In the data rows, 128 means zero.
Here are some points:
[116 106 105 116 132 131 132 132]
[145 172 148 162 126 130 131 125]
[113 104 119  97 133 130 128 129]
[185 152 158 193 126 132 131 122]
[110  58  60 128 131 128 132 137]
[114 103  96 119 127 126 124 130]
[162  73  80 200 116 114 122 129]
[ 95  44  46 118 124 115 119 134]
[169 203 200 162 122 128 123 117]
[150 127 136 144 126 126 122 123]
[180 138 152 188 125 128 129 122]
[ 98  91  88  99 133 130 132 134]
[221 215 250 198 122 123 119 108]
[ 74 120 102  64 134 134 133 135]
[ 76  82  72  75 130 126 126 135]
[102 150 158  65 135 132 126 125]
Here are 16 more points, each followed by its number:
[ 73 142 135  47 133 131 128 131] 0
[148 131 124 162 127 131 133 128] 1
[ 63 121  95  63 131 133 134 137] 2
[143 142 145 135 132 134 131 126] 3
[176  73  88 219 117 117 127 128] 4
[148 166 141 169 123 133 133 127] 5
[ 83  53  53  94 128 120 123 135] 6
[ 74 120 118  46 135 130 125 131] 7
[140 133 144 134 129 127 127 126] 8
[ 82  80  76  81 131 125 125 135] 9
[125 140 143 124 128 128 131 129] 10
[ 88 152 155  46 136 132 125 127] 11
[125 155 126 142 128 130 133 130] 12
[ 79 155 131  71 131 130 129 131] 13
[ 75 158 160  42 132 128 124 128] 14
[171 200 192 170 122 130 126 117] 15
Which of these numbered points is nearest to each point below, ignoring the 2 directions in which the first points spread most? Its number follows each.
[ 86 158 148  58 130 130 125 128] > 0
[187 148 158 201 122 126 128 122] > 4
[ 80 118 109  63 135 133 131 133] > 4
[ 93 158 152  70 132 131 128 128] > 0
[ 84  59  58  90 130 122 124 136] > 7
[141 124 115 157 127 131 134 130] > 1
[108  76  64 138 125 122 128 134] > 15
[188 173 156 223 119 126 132 124] > 12
[ 71 154 161  31 133 127 122 129] > 14
[255 219 218 255  98 117 120 112] > 15
[ 99 115 110  89 130 128 125 130] > 9
[ 67  54  54  74 130 122 126 138] > 6
[206 124 140 242 116 119 126 124] > 10
[173 146 160 178 125 127 130 124] > 4
[ 92 188 206  32 130 124 114 121] > 14
[164 126 133 170 129 131 131 126] > 3
[147 138 108 189 121 127 135 132] > 5
[167 133 128 191 124 128 132 127] > 1
[233 170 194 245 118 124 123 115] > 8
[147 119 120 155 129 131 132 128] > 3
[111 161 175  72 134 130 124 124] > 11
[ 94 100  95  92 133 131 131 134] > 4
[ 92  42  45 117 123 114 119 134] > 14
[101 167 161  76 130 131 126 126] > 0
[228 169 180 255 117 127 129 119] > 1
[170 181 176 175 126 129 128 120] > 15
[149 113 111 172 125 128 132 129] > 1
